(in the rows, 128 means zero)
The rows below come in pairs that one turn or mirror swaps. Which row does each named row swap with?
The rows were stretched afterwards, more along some directions than others.
k857: [103 130 120  93 107 180 128 138 126 121 151 122 138 151 136 117 119 123
 107 107 133 123 125 124 127 137 121 152]
k384: [145  96 157 127 134 118 134 151 114 136 171 164 113 157  99 139 128  85
 145 136 102 144 138  96 125 125 150 108]
k445: [133 123 159 131 150 115 119 160 140 118 120 118 154 145 123 146 120 129
 166 130  82 140 165 100 125 105 128 123]
k696: [142 118 149  98  95 152 121 121 142  86 139 146 135 179 134 143 152 117
 133 131 123 131 148 109 166 118 142 114]
k690: [125 100 135 135 147 113 127 142 143 128 152 146 138 162 113 123 131 102
 165 134 101 111 160 104 139 131 161 120]
k777: [119 155 140  96 123 131 124 142 116 102 143 166 139 156 168 125 121 129
 151 149 143 141 143 126 140 107 133 101]
k727: [109 138 109  95  97 167 124  90 139 121 143 140 149 167 134 150 132 130
 121 118 166 105 142 125 132 109 160 165]
k311: [121 132 134 129 120 150 147 114 147 119 142 103 115 149 115 117 171 138
 102 147 116 136  90 115 143 106 154 127]
k185: [ 93 132  99 126  97 146 125 136 139 132 122 124 122 141 133 123 149 126
 110 132 169  98 132 141 148 143 105 158]
k447: [128 145  92 147 130 114 112 130 165 125 109 114 118 127 112 147 140 138
 135 172 135 120 108 154 158 126 102 129]
k576: [ 91 160 117 116 134 148 118 129 152 113 114 119 146 138 135 101 131 130
 115 136 100 114 110 168 119 145 116 122]
k712: [100 118 122 140 117 143 119 133 162 124 120 108 128 112  94 143 130 156
 106 138 126 130 107 137 130 109 110 150]
k414: [137 142 126  97 100 131 127 100 139 108 133 146 132 146 144 134 125 123
 138 109 127 162 107  98 122 102 118 104]
k985: [138 155 121 146 121 102 104 122 156  93 100 153 147 146 136 148 157 129
 121 111 133  82 156 141 146 138 113 136]
k392: [125 136 121 127 148 139 125 133 137 148 145 110 117 143 102 129 100 124
 133 125 133 118 130 144 120 103 138 148]
k508: [143 172 134 130 134 116 115 109 137 104 123 144 130 160 118 123 150 139
 142 106  88 117 157 137 123 137 116 109]
k803: [133 102 124  92 128 129 118 115 142 135 170 143 152 146 126 119 122 122
 134 148 147 144 146 113 144  99 153 104]
k500: [ 99 148 121  91 126 171 154 150 134 137 148 116 106 153 110 103  98 136
 148 137 106  97 118 137 127 137 132 129]
k643: [117 105 129 151 117 147 135 145 142 150 146  81 134 134 144 129 113 117
 128 125 143 120 137 121 145 101 142 154]
k684: [140 138 137  92 129 155 122 154 106 112 170 175 118 143 139 130  96 121
 122 139 126 159 123 107 122 119 110 118]
k630: [128 139 125 109 120 125  99 137 163 132 155 133 134 133 135 116 108 113
 141 129 137 110 137 135 157 142 132 154]
k767: [133 127 150 106 130 144 129 129  92 126 149 127 145 148 152  92 112 142
 114 129 117 158 130 140 122 116 129 113]
k833: [102 132 125 119 114 145 115 129 159 126 140 156 146 152  90 128 150 118
 104 109 111 110 167 112 118 130 110 107]
k137: [162 111 138 126  91 119 160 128 140 131 163 124 136 168 114 126 145 125
 138 150  97 103 133  74 141 135 136 109]
k995: [140 136 126 137 144 114 130 133 103 134 130 114 136 131 126 108 121 115
 139 117 122 114 112 134 120 159 150 128]
k130: [135 169 111 114 120 128 116 104 131  94 127 149 137 141 119 115 163 141
 102 131 141 111 140 147 151 161 120 132]
k962: [125 101 133 108 113 134 142 138 146 128 161 116 156 141 131 129 119 118
 149 124 135 120 144  87 152 109 177 122]
k867: [127 137 141 125 140 129 131 155 131 103 159 158 130 143 155 102 144 122
 119 154 131 146 130 105 131 116 130 130]
k212: [140 137 148 125 118 139 129 134 100 153 139 114 112 109  89 142 104 150
 127 108 123 130 117 142  97 135 106 113]
k973: [ 97 139 124 106 129 134 112 117 158 115 137 156 132 156  99 105 155 111
 112 140  97 131 129 139 133 151 121 118]
k427: [116 146 123 108 134 126 113 108 145 123 157 169 123 120 126 122 106 118
 120 131 137 142 143 112 138  93 138 134]
k952: [135 139 141  98 105 148 132 123 133 141 121 113 116 123 114 139 101 136
 133 106 115 117 102 129 124 109 152 119]
k385: [144 158 129 147 132 123 107 131 141 135 138 109 124 111 131 119 129 134
 142 125 125 141 120 146 121 136 108 145]
k191: [144 153 133 104 102 144 124 147 168 103 146 140 122 171  87 146 103 133
 156 155  81 118 145  98 146 123  99 117]
k909: [129 114 149 132 112 150 136 159 114 138 143 145  94 160 104 136 141 119
 106 154 111 149 110 120 130 130 107  96]
k968: [ 99 169 133 137 151 134 112 118 117 140 117 128 110 149 120 109 142 143
 128 112 126 108 121 163 117 140 110 124]
k840: [125 166 169 121 151 102 119 105 132 123 149 163 123 139  96 107 134 141
 132 118 108 113 160 149 130 143 130 115]
k293: [139 126 123 123 114 148 138 138  95 104 116 133 146 150 148 155 152 138
 119 112 152 123 116 114 143 117 145 143]
k318: [130 126 132 102 142 133 150 147 123 124 125 134 140 112 115 107 118 146
 125 158  97 150  97 113 131 133 133  97]
k230: [144 150 138 121  97 153 123 120 126 131 150 132 129 143 164 118 138 129
  91 125 161 136 142 114 138 112 124 127]
k294: [136 144 135 117 100 147 115 127 135 116 125 133 134  95 133 128 145 153
  98 114 146 155 113 125 131 120 112 122]
k606: [146 126 132 119 140 161 133 149 141 129 174 137 128 163 125 145  95 134
 152 153 122 117 132 111 119 104 148 140]
k439: [114 127 140 141 159 120 129 152 134 117 108 112 136 128 133 147 116 135
 162 118 117 118 137 139 116 103 152 138]
k734: [115 126 140  78 132 143 124 101 124 126 131 168 113 142  87 132 133 133
 128 113 100 132 155 100 124 115 134 105]
k759: [154 135 148 135 104 136 137 168 130 118 161 113 128 157 109 128 138 151
 129 152 114 116 124 106 150 145 113 116]
k79: [ 95 108 117 123 115 148 128 133 161 126 127 137 122 156 109 129 133 123
 113 128 140 100 144 134 142 120 117 141]
k448: [112 105 145 129 147 134 115 142 163 112 136 146 136 158  72 132 146 125
 140 120  74 125 135 121 128 126 114 127]
k10: [151 149 117 130 125 110 125 143 140 151 135 104 110 126 130 130 116 144
 152 140 124 102 113 142 142 152 109 107]
k25: [140 162 136 115 140 143 112 127 136 123 161 140 118 123 115  94 113 143
 114 101 106 112 128 129 113 148 132 135]
k679: [112 171 129 132 117 134 118 108 159 133 109 109 126 119 118 135 136 172
 116 138 124 137 140 135 135  96  90 131]
k287: [105 123 103  98 127 159 129 126 143 133 140 140 144 168 103 117 115 125
 130 127 114 114 147 126 120 128 118 105]
k645: [151 155 140 109  85 142 121 111 148 116 162 143 135 133 137 158 135 137
 121 144 148 175 135  96 140 110 101 110]
k811: [135 122 123 151 139 120 131  98 123 127 137 119 119 126 127 129 143 130
 117 159 133 164 113 136 120 106 131 141]
k50: [126 127 145 102 108 155 145 140  97 145 154 148  83 149 113 125 109 125
 122 160 108 141  79 127 121 129 120  88]
k340: [ 99 138 125 121 111 128 129 138 118 128 136 145 164 133 151 116 142 124
 112  93 141  98 159 110 104 130 120 115]
k402: [153 136 123 132  84 124 114 134 120 125 124 114 161 118 162 139 127 141
 115 119 159 131 140 120 143 138 118 131]
k528: [139 142 148 125 129 157 126 135 153 123 160 112 100 130 113 145 120 122
 136 115 122 140 108 134 136 132 129 153]
k541: [131 157 102 106 152 155 135 139 145 116 153 142 136 149  95 111 121 155
 136 133  87  99 125 109 117 137 117 127]
k823: [135 119 129 150  95 156 118 153 144 117 127 114 134 155 144 151 136 124
 104 109 147 121 131 128 151 116 104 152]
k474: [145 113 132 131 116 130 142 117 112 120 119 163 123 150  92 157 150 124
 113 145 110 167 130 103 124 108 103 106]
k807: [115 132 122  92 126 131 147 104 133 140 152 144 127 140 103 121 117 145
 151 145 107 129 145  95 107 107 139  95]
k940: [142 113 112 131 110 129 146 111 132 152 142 122 108 140 125 149 113 125
 128 158 160 134 118 100 141 104 134 145]
k969: [107 132 128 135 148 127 104 116 185 108 136 122 159 146 150 120 142 132
 126 121 144 113 147 125 141 103 147 158]
k158: [122 149 142 153 143 108 120 115 157 104 127 118 168 147 132 144 149 151
 162 144 130 110 171 131 142 118 129 118]
k302: [132 111 141 127 126 105 134 127 139 120 161 160 135 172 136 126 127 101
 148 165 126 149 150  97 137 101 137 124]
k639: [151 127 155 143 110 101 146 131 118 149 137 115 142 135 116 133 126 144
 142 154 128 125 160 130 146 142 112 101]
k70: [107 140 129 126 113 145 136 131 140 119 123 157 132 152  96 137 138 134
 108 113 114 109 157  91 122 110 131 116]
k67: [129 164 118 132 150 130 123 128 142 133 151 143 115 142 115 129 103 127
 143 120 130 109 156 119 120 108 133 123]
k689: [141 170 134 108 123 120 138 107 135 111 129 121 141 125 153 108 153 146
 108 117 121 130 114 121 129 131 147 110]
k297: [147 130 117  96 113 134 125 109 149 113 173 173 127 150 117 116 121 111
 120 142 112 148 129  97 144 124 124 129]
k515: [116 142 116  90 135 141 112 138 117 134 128 145 120 120 100 108  71 149
 123 129 110 126 121 167 128 140  96 129]
k84: [160 114 141 105  95 128 146 157 136 113 130 135 133 135  94 148 119 149
 146 136  80 131 126  92 148 133 121  88]
k196: [140 117 147 127 148 110 129 116 130 129 127 112 114 116 136 132 131 131
 154 151 120 159 115 140 157 107 152 144]
k304: [151 155 127 115 141 112 101 112 158 137 139 123 150 135 148 114 108 131
 167 140 105 124 147 141 120 117 130  91]
k168: [121 151 129 111 131 145 117 146 137 120 139 147 147 124 105  99 123 158
 101 114 111 106 127 110 112 144 111  82]
k257: [131 109 150  98 148 142 138 156 112 118 162 169 118 166 105 130  96 109
 147 131  99 148 118 103 121 105 154 106]
k433: [150 118 118 122 141 144 132 166 166 115 123 110 123 121 124 132  87 132
 157 124  91 138  93 122 122 121 103 109]
k291: [134 119 133 121 155 117 149 162  98 141 162 157 116 121 124 111 102 104
 144 121 105 111 127 109  98 140 141 116]
k155: [145 144 149 110 150 111 113 116 125 116 151 139 163 105 120 111 120 140
 137 121 103 155 140 135  99 133 128 100]
k347: [131 139 151 121 129 138 171 119 121 129 147 128  97 134  66 150 111 150
 146 146 105 118 113 101 128 116 149 128]

Swapped with k297: k823
Swapped with k684: k857
Swapped with k807: k439
Swapped with k528: k645
Swapped with k690: k70
Swapped with k257: k287
Swapped with k833: k384
Swapped with k759: k130
Swapped with k392: k803
Swapped with k576: k50

